0: [ 66 101 154 133 128 151 217 172]
1: [249  73  20  69   0  88  60   0]
2: [255 126  96 106 105  74 110 111]
3: [186 130 127 132 114 117  75 117]
4: [126 113  89 150 158  71  89 130]
5: [106 118 129 161 128 126 109 135]
6: [134 131 158 139 117 113  87 103]
7: [155 162 137 155 144  94  97 131]
8: [ 98 110 154 161 169 115 134 103]
9: [ 57 156 191 125 122  95 134 107]
10: [ 63 163 148  63 187 181 229 143]
11: [ 94 115 153 156 149 123 126 167]
12: [102  99 156 148 167 147 138 135]
13: [127 132 140 135 163 109 120 146]
14: [143 127  99 136 150 114  59 104]
15: [106 125 117 149 103 136 155 179]
16: [ 98 130 165 160 174 145 140 176]
17: [101 123 146 142 165 153 152 129]
18: [ 54 103 139 160 149 122 153 143]
19: [ 45 123  90 202  98 185 216 220]
20: [108 112 146 132 137 126 128 155]
21: [ 79 123 124 132 158 145 187 157]
22: [ 72 109 156 146 150 133 167 146]
23: [183 158  78  45 116  62 106 110]
24: [ 86 108 131 148 149 124 142 153]
25: [103 108 158 143 165 118 119 151]
26: [141 127 122 123 144 116 107 108]
27: [ 66 120 179 134 161 173 157 202]
28: [ 61 122 133  72 124 166 255 116]
29: [159 111 165 126 108 138 125 148]
30: [104 111 119 144 145  96 129 131]
31: [102 116 153  92 122 160 129 145]
32: [130  99 160 153 139 113  62 131]
33: [ 87 108 122 136 142 144 156 170]
34: [189 163 116  72 124  89  84  89]
35: [153 170 119 167 135 116 100 122]
36: [103  92 167 133 130 169 175 142]
37: [152 123  99 132 104 102 114 102]
38: [165 107 128 126 105  94  91  87]
39: [ 91 152 108 117 118 177 143 106]
40: [255 155  27  33  97  29  43  16]
41: [193 147  27  84  90  83  70  26]
42: [160 166 122 140 105 122  75 102]
43: [136 133 160 137 152 121  88 119]
44: [130 118 166 122 129 169 159 134]
45: [205 136 146  92  75 120  85  78]
46: [168 112  79 154  74  71  58  68]
47: [151 168  54 128 104 114 110 177]
48: [102 135 137 124 135 142 125 160]
49: [160 166 144 135 132 145  92 115]
50: [150 115  92 135 121 125  86 122]
51: [ 87 170 129 145 140 155  68  79]
52: [116 132 125  77  94  99  98  88]
53: [131 135 130 132 151 131 144 161]
54: [112 120 115 122 153 137 123 125]
55: [185 137  81 147 113 110  64  80]
56: [100 139 130 150 114 162 132 132]
57: [122 120 104 135 103 104 102 164]
58: [128 126  83 198 130  77  69 138]
59: [180 109 135 111  88 147  84 104]
60: [197 188 148 111 110 124 130  85]
61: [130 117  87 129 142 140 102 107]
62: [128 101 138 158 161 116 114 105]
63: [161 163 105  96 111  85 100 102]
64: [200 154  97  94 131 154 135  80]
65: [ 90 128 139 166 158 135 105 149]
66: [ 95 106 143 134 123 109 128 148]
67: [ 99 131  91 131  93 158 200 147]
68: [ 99 115 137 109 142 144 155 171]
69: [117 101 138  96 150 135 108 164]
70: [ 96 101 128 137 141 140 118 170]
71: [ 75  94 134 165 158 111 157 150]
72: [ 85 105 129 148 145 126 147 161]
73: [ 94 175 145 175 148 143 164  80]
74: [105 103 133 143 156 122 127 165]
75: [109 130 178 101 145 153  89 111]
76: [ 98  94 132 138 115 146 112 106]
77: [143 123 128 119 111 140  88 128]
78: [117 117 136 126 161 134 117 139]
79: [154 160 140 132 128  69  97 113]
80: [122 143 140 182 112 131 101 171]
81: [133 134 113 149 114 143 112 115]
82: [212 105  77 116 141 116 106  87]
83: [ 79 106 130 140 186 161 141 196]
84: [133  92  92 146 111 159 129 144]
85: [104 104 149 159 149 117 134 141]
86: [ 98 118 151 157 148 137 131 149]
87: [ 83 124 152 143 145 123 136 144]
88: [ 92 117 157 147 134 133 159 154]
89: [208 128  90 123  56 137 118  57]
90: [131 121 145 145 144 122 130 142]
91: [ 79 127 133 154 148 178 178 226]
92: [113 109 143 133 164 111 115 147]
93: [134 110 133 167 182 138 207 166]
94: [136 136 159 154 190 127 140 156]
95: [ 90 111 121 114 112 115 135 156]
96: [129  79 142 135 153 137 194 163]
97: [162 115 107  89 100  85 112  33]
98: [162 126  58  92 123 189 141 126]
99: [ 88 126 157 173 144 150 140 175]
100: [164 127 130 116  91 186  94 118]
101: [ 69 133 207 115 104 140 172 161]
102: [108  50 157 163 107  94 157 116]
103: [100 110 146 141 166 141 113 148]
104: [155 133 141 190 107 136 118  70]
105: [ 95 117 140 139 143 150 156 126]
106: [133 140  88 155 160 107  97 106]
107: [ 70 144 180 129 132 145 138 134]
108: [105 123 119 157 148 127 125 159]
109: [111 127 161 107 114 108 144 146]
110: [ 90 132 134 139 126 128 143 170]
111: [191 153  95  96 140 215 151 174]
112: [ 75 121 158 146 140 126 122 147]
113: [153 135 169  56  60 158 152 166]
114: [126 138 113 117 116 118  99 112]
115: [110 126 108 136 112 125 110 130]
116: [153 136  68 141 100 163 125  88]
117: [147 162 102 123 140  70  86 120]
118: [222 137  67  95 105  89  59 105]
119: [ 90 140 162 133 142 137 102 165]
120: [106 127 143 153 131 116 132 162]
121: [ 73 111 141 125 122 124 158 150]
122: [100 132 172 123 120 133 122 145]
123: [ 76 172 141  82  94 147 166 178]
124: [102 162 146 121 167 231 221 217]
125: [ 79 103 141 115 146 191 210 159]
126: [ 89 108 144 172 158 140 141 144]
127: [107 110 103 151 157  91 107 146]
128: [ 91 115 149 150 153 133 134 179]
129: [ 81 120 122 112 103 141 160 143]
130: [ 81 170 162 143 172 197 177 138]
131: [ 86 108 148 131 133 153 187 173]
132: [ 85 129 149 138 131 143 159 127]
133: [203  99  72 102 143 137 130  80]
134: [ 87 130 192 123  99 165 187 112]
135: [ 77 129 147  93 129 136 191 133]
136: [169 144 121  80 113 110 107 112]
137: [134 117 120 182 104 130 101 112]
138: [ 93 113 146 102 143 158 148 178]
139: [107 118 146 111 145 133 158 157]
140: [124 129  56 110 127 120 100 123]
141: [166 171 158 116  96 160 192 136]
142: [111 135 141 138 139 147 126 119]
143: [120 117 134 146 131 131  92 144]
144: [106 130 145 140 139 108  86 138]
145: [127 130 163 135 146 117  88 123]
146: [106 147 126 139 140 118 144 161]
147: [112 160 145 123  75 105 104 117]
148: [ 94 129 110 170 119 110 114 115]
149: [128  93 122 100 136 185 173 141]
150: [ 88 145 162 125 128 166 134 117]
151: [118 109 129 127 108 127 118  99]
152: [ 90  98 151 134 135 108 137 164]
153: [111 102 100 138 141 137 119 117]
154: [103 115 144 135 130 128 157 157]
155: [ 96  93 135 122 141 172 214 174]
156: [ 93 110 138 142 156 133 125 173]
157: [ 79 142 124 104 124 130 169 169]
158: [ 98 141 166 106 157 123 153 117]
159: [120 143 175 116 150 174 238 124]
160: [104 144 161 132 153 134 145 150]
161: [ 56 180 148 107 133 208 244 174]
162: [110  91 126 158 150 167 119 143]
163: [130 133 114 131 156  91 100 120]
164: [186 134  34  77  52  87 119   0]
165: [103 117 130 120 121 129 100 122]
166: [101 129 128 145 142 116 107 155]
167: [115 119 140 156 134 125  84 142]
168: [162 130 122 107  82 163  78 115]
169: [112 130 140 149 126 107  82 147]
170: [182 136  94 147 103  92 101  91]
171: [ 86  87 166 155 147 115 122 146]
172: [ 85 120 167 132 139 175 160 192]
173: [ 69 117 130 134 118 125 129 167]
174: [152 118  88 171  75  97 104  85]
175: [ 25 138 161 109 119 179 255 169]
176: [ 78 119 131 163 158 126 152 179]
177: [100 165 176 114 105 110 179 142]
178: [ 83 101 141 120 134 122 137 139]
179: [ 86 138 148  83 106 143 154 196]
180: [ 53 160 200 127 135 159 151 129]
181: [145 129 107 128 151 115  55  99]
182: [ 99 110 139 137 147 130 119 149]
183: [221 122 120 124 105  90  99 100]
184: [ 97 116 150 152 168 121 144 125]
185: [167 129 108  69 133  94 101 104]
186: [113 108 132 133 139 115 101 164]
187: [105 137 127 150 117 134 120 157]
188: [ 82 119 121 134 137 124 170 111]
189: [ 74 124 152 153 134 129 144 167]
190: [ 87 104 135 134 143 106 133 177]
191: [105 137 120  96 147 148 217 154]
192: [255 150  48  76  68 208  28  41]
193: [231 171  34 122 143  74  87  53]
194: [167 151  86  98 124 128 111 121]
195: [ 99 176 101 121  90 153  83 138]
196: [135 119 160 137 157 114  75 121]
197: [187 233 143 136 130 162 137  70]
198: [ 81 114 138 133 150 127 167 112]
199: [145 134 102 138 154 110  52  84]
200: [134 116 124 137 113  95 140 111]

[135 106  99 127 145 130 100 118] 61 153
[102 111 152 150 162 129 152 122] 184 12
[ 94  98 104 139 125 111 138 135] 30 95
[ 92 139 142 131 129 134 133 114] 142 132
[144 140 138 186 112 114  48 192] 80 169
[134 126 164 130 110 203 155 141] 44 36
[106  92 165 148 133 161 179 157] 36 131
[176 136 163 125 133 144 143 138] 29 44
[220 157  90 101 138 149 130  67] 64 133
[126  91  68 147 109 157 112 136] 84 153
[104 133 116 136 125 122 120 123] 115 165
[124 105 110 151 114 118 101 165] 57 186
[100 117 125 142 147 100 136 138] 30 24
[104 111 141 116 168 108 111 143] 92 78
[153 145 158  86  80 135 138 153] 113 29
[ 91 113 167 135 106 139 149 127] 132 122
[122 108 143  71 128 173 168 118] 149 31
[196 104  86 103 130 118  78  57] 82 133
[142 135 164 160 131 111 141 115] 90 200
[ 90 140 141 123 133 143 128 162] 48 110
[152 133 106 134 114 110 114  97] 37 114
[130 134 104 159 155 114  96 118] 106 163
[ 66 126 147 127 134 134 150 127] 132 121
[163 123 154 117 128 199 153 156] 44 149
[139 116 109 134 134 115 116 105] 26 37
[142 119 124 127 127 129 121 123] 26 81
[132 115 144 141 133 116  87 100] 6 145
[126 126  92 134 100 140 176 136] 67 15
[175 162 137 123  90 140 159  76] 60 64
[ 76 139 183 158 133 156  73  85] 51 75
[ 91 118 165 149 117 183 161 170] 172 36
[163 100 120  65 159 185 136 103] 149 98
[156 183 151 114 100 188 187  95] 141 44
[162 131 101  73 130 104 110 111] 185 136
[141  82  75 155  99 168 118 133] 84 153
[129 123 128 144 132 126 135 131] 90 142
[115 149 136 121  96 105 103 123] 147 114
[ 70 137 192 172 120 150 214 172] 0 131
[ 83 146 169 133 119 101 126 121] 9 122
[245 199  17 102 142  71  83  38] 193 41
[247 188 101  87  66 157  12  77] 192 45
[122 138 113 135 116 137 109 108] 81 114
[ 96 144 137 114 132 134 120 156] 48 119
[148 113 124  80 150 177 135 125] 149 31
[ 87 115 136 141 156 147 162 176] 33 176
[103 136 122 130 149 132 120 131] 54 78
[175 139 145  84  56 111  90  75] 45 59
[155 114 104 123 124 121 101 141] 50 77
[235 129  55  98 101  82  63 101] 118 2
[ 90 110 151 135 150 147 171 185] 131 33
[165 135 106  73 127  96  94 117] 185 136
[181  98 101  84  96 128  84  49] 97 45
[133 114 148 137 120 164 147 132] 44 142
[ 89 119 118 130 140 121 104 110] 165 54
[107 128 111 153 141 128 125 155] 108 166
[ 81 130 184 128 111 165 173 121] 134 132
[131 155  99 139 101 175 128  90] 116 81
[128 145 147  75 126 145 150  81] 158 150
[200 146  11  63  93  90  67   0] 41 164
[105 149 186 130 117 155 115 142] 122 150
[203 133  26  89  81  94  26  90] 118 41
[159 153 112 102 120  95  98 104] 63 136
[177 183 144 128 116  46  87  88] 79 63
[ 97 120 149 171 155 112 118 170] 11 128
[142  94  84 147 104 152 103 135] 84 50
[157 171  74 191 132 140 101 114] 35 106
[ 99 104 143  81  90 140 148  77] 151 52
[ 96 126 120 107 147 142 215 168] 191 21
[133 127 107 146 115  89 110  97] 37 200
[154 172  94 126 174 134 179  84] 64 73
[237 127  69 124  60 125  30 132] 118 55
[116 105 123 148 155 100 153 128] 30 85
[110 158 153  99 133  90  90 142] 144 145
[121 116 120 156 133 115 120 136] 5 30
[114 154 127 135 138 123 142 162] 146 53
[255 142  32  78  85  79  43  94] 118 41
[166 129  75 103 123 169 135 122] 98 194
[114 117 142 127 136 121 121 162] 20 186
[198 179 147 142  97  62  86  87] 79 183
[200 150 191 147 127 143 155  80] 60 104
[ 92 151 129 143 131 140  81  95] 51 165
[134 173 126 138 106 164 185 151] 141 67
[128  70 116 121 166 142 210 124] 96 149
[ 88  97 153 104 102 162 143 147] 31 129
[132 147 145 139 138 144 106 128] 142 49
[213 151  74  94  86 187  59  71] 192 168
[210 133 125 128  99 101  90  90] 183 3
[152 163 148 169 103 140 105  86] 104 42
[ 72 160 143  61  93 144 181 160] 123 179
[219 156  60  11 110  51  79  80] 23 40
[175 106 153 121 106 122 110 139] 29 77
[121 110 138 123 165 140 121 137] 78 54
[100 168 124  90 108 155 189 194] 123 179
[114 125 107 137 149 133 117 124] 54 153
[ 88 107 126 134 119 150 198 169] 131 155
[114  78 112 135 155 149 181 143] 96 33
[144 106 128 154 125 105 128 150] 90 200
[109 115 124 141 139 113 131 135] 30 182
[205 116 107 117 114  88 118 123] 183 2
[114 115 134 157 136 111 126 158] 120 108
[149 164 174 102 113 171 199 131] 141 159
[100 117 141 125 143 127 111 138] 182 78
[103 121 130 151 135 121 119 132] 5 166
[211 146  71  98  93 194  68  63] 192 89
[246 175  82  77 131 172 142  54] 64 133
[ 94 118 160 119 149 149 188 170] 131 139
[ 81 139 129 150 140 124 112 151] 166 65
[145 178 157 116  92 204 208 119] 141 159
[107 136 197  74 170 220 236 131] 159 10
[152 100 166 145 122 108  27 118] 32 196
[ 73 102 167  98 111 163 140 159] 31 138
[114 110 132 146 147 113 125 122] 30 85
[255 146  86 112  27 131 104   9] 89 164
[139 115 114 126 142 117 109 115] 26 163
[156 123 142 208 103 101 101  70] 104 137
[145  92 118 140 109 133 128 131] 84 151
[ 87 126 151 169 146 148 139 173] 99 128
[115 136 158 101 138 194 152 135] 44 31
[129 154 169 122 122 139 186 168] 177 160
[112  79 218  84 109  98 134 102] 109 122
[211 144 122 132  54 136 147  60] 89 45
[109 122 105 135 114 118 118 127] 115 165
[171 165 135 116 136 148 174 143] 141 53
